(in the rows, 128 means zero)
One turn moves each row of this set onto another row. After a few examples, where does it send each row asked below?
Z_428: [112 150 138 130 140 127 121 127 169 128 156 110 136 119 111 146 122 143
 124 120 135 146 138 136 142 109 119 142 112 160 152 141 140 109 153 113
 117 139  85]
Z_939: [ 70 162 152 117 113 114 130 104 166 113 132 128 140 114  82 124 144 154
 139 115 115 144 128 132 125 140 130 149  98 101 130 142 130  99 147 119
 153 160 137]
Z_716: [114 154 142 117 119 126 124 143 163 104 147 128 127 147 156 113  98 124
 141 123 106 114 122 144 151 126 136 140 110 110 115 139 120  96 147 136
 135 164 115]
Z_601: [ 88 151 165 116 119 108 114 113 166 112 131 128 124 128 108 114 139 154
 129 107 126 147 126 116 145 132 146 149 117 114 143 110 157 101 132 107
 119 175 148]
Z_240: [107 159 143 136 138 122 134 123 159 126 150 128 127 120 109 131 125 139
 126 114 128 143 135 137 134 125 112 126 111 186 148 129 140 104 138 108
 123 146  78]
Z_993: [105 156 143 124 123  87 136 120 151 130 136 127 126 119 112  96 126 198
 124 101 108 112 141 134 135 123 120 102 107 100 124 118 138  94 120 106
 140 144 125]
Z_159: [129 148 149 128 142 108 125 112 166  92 131 134 135 130 109  93 128 156
 117 104 125 131 132 126 142 117 137 130 117 119 144  90 161  94 120 106
 153 175 124]
Z_774: [103 163 139 112 136 156 140 126 162 141 132 130 127 119 133  80 153 132
 142 103 117 162 112 142 134 146 122 124 114 129 162 143 130 126 141 132
 113 145 111]
Z_896: [107 158 136 118 105 136 154 118 149 122 154 130 143 119 138  99 118  98
 132 120 118 120 125 144 154 140 128 122 111 131 101 116 115 107 135 116
 143 158 124]
Z_401: [112 158 136 129 136 114 141 102 166  93 132 134 151 116  84 102 133 157
 126 112 113 128 134 141 122 124 121 129  98 105 132 121 134  92 135 119
 187 160 112]
Z_765: [116 160 135 112 109 124 125 125 156 116 152 117 133 138 144 109 104 103
 143 130 123 110 115 135 146 125 121 125 103 114 107 121 120 102 125 123
 138 158 107]
Z_786: [103 152 141 124 112 101 135 107 153 150 141 123 142 116 106  91 134 192
 131 111 110 112 151 138 133 129 114 117 108  96 131 124 137  90 132 113
 144 141 138]
Z_6: [108 159 122 116 146 152 139 123 170 133 136 112 128 114 121  88 150 129
 141 112 125 159 113 141 132 133 106 110 101 111 151 143 114 125 134 134
 126 134 101]
Z_246: [103 150 141 129 143 131 113 120 167 117 150 121 135 109 119 139 121 145
 123 114 126 148 160 154 127 105 111 142 125 155 148 142 123  98 168 122
 123 137 103]
Z_509: [117 162 144 107 148 149 126 141 160 117 131 137 119 125 146  79 137 138
 133  90 109 159 115 146 123 124 123 119 122 125 165 137 132 126 138 130
 115 153 106]
Z_532: [103 160 147 110 117  88 136 131 145 135 142 129 134 120 113 104 122 196
 119  92 102 113 132 134 139 122 139 118 112 103 138 124 151 109 126  98
 133 154 126]
Z_486: [105 153 144 123 114 139 153 136 157 109 150 142 136 129 151 101 112 120
 130 114 101 124 132 153 159 140 144 138 118 126 110 134 115 102 158 131
 141 164 132]
Z_718: [ 98 160 147 135 141 126 127 118 158 115 145 138 127 109 116 125 124 141
 125 108 119 145 156 155 118 120 104 126 124 182 144 130 123  93 152 118
 129 145  96]
Z_353: [122 158 127 111 158 145 124 136 167 110 134 120 121 120 135  86 134 135
 132  98 116 156 116 145 122 112 107 106 109 106 154 137 116 126 132 132
 129 142  96]
Z_68: [101 156 145 110 107 102 135 118 146 155 146 126 149 117 108  99 131 190
 125 101 103 113 143 138 137 129 133 134 112 100 146 130 150 104 139 105
 136 151 138]

Z_601 goes to Z_939
Z_509 goes to Z_774
Z_246 goes to Z_718
Where do these go?
Z_993 goes to Z_532
Z_765 goes to Z_716

One turn moves each row of this set onto another row. After a few examples, where does it send each row asked below?
Z_700: [125 143 102 107 115 150 141 118 131 106 134 118 117 124 121 130 118 132]
Z_817: [116 110 120 132 145 128 106 116 121 155 110 100 129 128 137 126 146 137]
Z_914: [127 128 151 139 149 117 114 111 144 136 112 141 125 123 162 128 148 128]
Z_223: [128 135 149 131 111 127 127 133 121 136 153 137 130 152 147 155 125 131]
Z_399: [120 104 111 130 111 137 117 148 145 128 123 112 142 116 150 127 121 144]
Z_854: [110 125 116 125 106 124 158 121 141 140 116 123 132 149 127 115 125 120]
Z_540: [127 127 129  91 153 150 133 121 102 142 113 119 127 128 139 128 124 138]
Z_778: [145 144 157 119 129 145 114 129 104 128 111 132 121 136 160 131 152 129]
Z_736: [ 96 131 131 145 133 128 145 118 130 119 134 113 141 114 112 113 128 107]
Z_76: [137 125 146 126 113 124 115 107 153 123 122 135 146 142 134 146 152 105]
Z_820: [115 117 132 137 119 150 116 142 116 111 137 120 166 127 140 110 122 111]
Z_691: [136 111 109 115 121 155 102 133 123 105 128 130 132 128 142 121 108 121]
Z_991: [104 146 127 125 113 147 154 129 121 112 141 107 151 121 123 123 131 126]
Z_952: [107 138 127 129 136 155 145 122  99 111 128 115 142 105 141 128 115 138]
Z_329: [121 111 124 118 104 133 105 130 146 142 116 121 161 131 141 117 134 137]
Z_445: [116 120 122 128 158 152 136 122 113 118 131  99 153 114 149 125 141 125]
Z_124: [132 132 149 136 160 107 123 111 135 132 110 138 126 126 156 123 143 124]
Z_161: [135 128 143 130 111 115 119 106 153 123 132 123 142 137 131 146 158 115]
Z_245: [106 100 133 141 131 143 119 128 125 124 133 105 159 103 138 128 134 124]
Z_273: [131 115 105 133 139 138 126 139 123 137 111  87 125 120 133 130 140 127]
Z_810: [135 122 153 129 139 125 143 108 146 139 122 133 119 106 159 130 156 131]
Z_278: [133 126 117 126 110 152  97 110 120 130 130 148 138 134 136 116 104 124]
Z_576: [154 157 139 137 132 144 130 116 104 131 128 133 114 139 156 127 147 120]
Z_256: [141 132 129 111 142 162 120 116 129 151 145 139 121 127 130 100 134 114]
Z_594: [122 116 135 130 123 135 136 110 134 153 111 124 111 109 114 101 140 110]
Z_165: [135 110 144 131 114 113 136 110 132 120 108 126 141 140 139 150 138 104]
Z_960: [125 135 156 127 112 134 125 132 117 142 140 137 130 141 145 165 124 134]
Z_913: [111 131 118 106 104 151 139 108 115 127 134 126 115 136 132 138 118 147]
Z_451: [137 148 158 134 109 135 124 126 125 143 138 154 133 134 131 148 118 115]
Z_553: [133 118 124 118 152 150 106 138 132 134 150 129 114 116 127 109 120 117]
Z_98: [110 131 136 140 133 159 114 126 117 110 156 132 135 113 138 100 126 120]
Z_671: [113 135 110 133 114 122 139 138 150 122 121 127 124 125 121 107 111 123]
Z_664: [115 129 143 122 144 149 135 122 128 111 134 124 139 104 123  92 139 103]
Z_776: [149 158 149 130 124 149 135 119 113 134 121 138 110 136 149 125 153 117]
Z_692: [129 119 142 123 116 121 140 107 138 121 113 125 139 147 139 160 146 108]
Z_837: [126 130 151 134 138 122 148 105 143 137 110 139 114 116 157 135 148 128]
Z_291: [127 121 128 126 126 136 118 140 140 129 118 112 114 111 108  97 141 107]
Z_310: [142 147 158 127 103 128 130 129 120 136 131 148 144 128 133 148 114 125]
Z_320: [146 142 163 114 122 143 118 125 102 120 119 134 113 125 152 127 150 133]
Z_93: [131 131 117 108 152 147 142 132 118 136 124 113 118 102 124 136 113 134]

Z_553 goes to Z_291
Z_664 goes to Z_736
Z_256 goes to Z_594
Where do these go?
Z_76 goes to Z_451
Z_310 goes to Z_576

One turn moves each row of this set onto another row. After a few examples, where does it send each row asked below?
Z_593: [132 110 150 138 146 133 155 139 127 136 122 125 138]
Z_891: [131 148  94 118 147 145 134 127 139 115 146 139 109]
Z_892: [126 149  94 117 142 147 140 127 139 105 141 134 115]
Z_203: [122 144 108 117 120 143 132 101 135 113 125 129 103]
Z_512: [130 114 144 139 150 130 156 146 131 128 132 131 146]
Z_261: [134 105 151 133 144 105 128 119 121 120 141 123 137]
Z_411: [120 136 103 120 125 138 115 103 136 108 134 134 112]
Z_254: [134 128 146 133 144 111 160 137 130 109 151 127 141]
Z_772: [131 130  98 118 147 141 110 113 132 125 137 135 104]
Z_280: [125 127 147 121 129 112 169 109 116 109 131 118 116]
Z_838: [108 137 160 102 139 143 141 124 132 149 136 125 135]
Z_335: [136 126 127 115 163 142 129 121 107 133 137 119  89]
Z_70: [131 103 146 139 150 128 141 139 128 133 128 129 145]
Z_644: [139 122 160 128 135 117 161 120 121 128 127 115 122]
Z_452: [123 107 143 125 136 103 135 103 114 109 137 122 125]
Z_613: [105 126 153 106 145 134 119 124 133 143 146 131 145]
Z_56: [105 137 146 105 143 132 142 139 130 126 162 134 150]
Z_265: [131 126 114 121 172 135 120 133 114 117 159 131 107]
Z_747: [135 145 119 117 164 145 153 137 116 119 151 125  97]
Z_30: [107 118 154 103 141 129 118 121 120 142 146 127 140]
Z_850: [134 145 105 114 140 151 136 115 132 131 126 128  93]
Z_853: [110 138 160  99 133 140 153 127 123 145 138 122 130]
Z_118: [125 126  97 118 144 141 107 111 132 116 134 131 113]
Z_877: [121 149 101 120 124 141 133 111 140 102 139 135 113]
Z_922: [105 143 151 106 144 138 141 136 139 135 153 133 148]
Z_731: [130 140 106 112 134 152 137 110 130 125 118 122  97]
Z_215: [120 125 135 126 139 104 156 120 123  93 153 129 134]

Z_838 goes to Z_922
Z_70 goes to Z_593
Z_853 goes to Z_56
Where do these go?
Z_877 goes to Z_411
Z_335 goes to Z_747
Z_892 goes to Z_118
Z_452 goes to Z_280
Z_644 goes to Z_254
Z_850 goes to Z_891

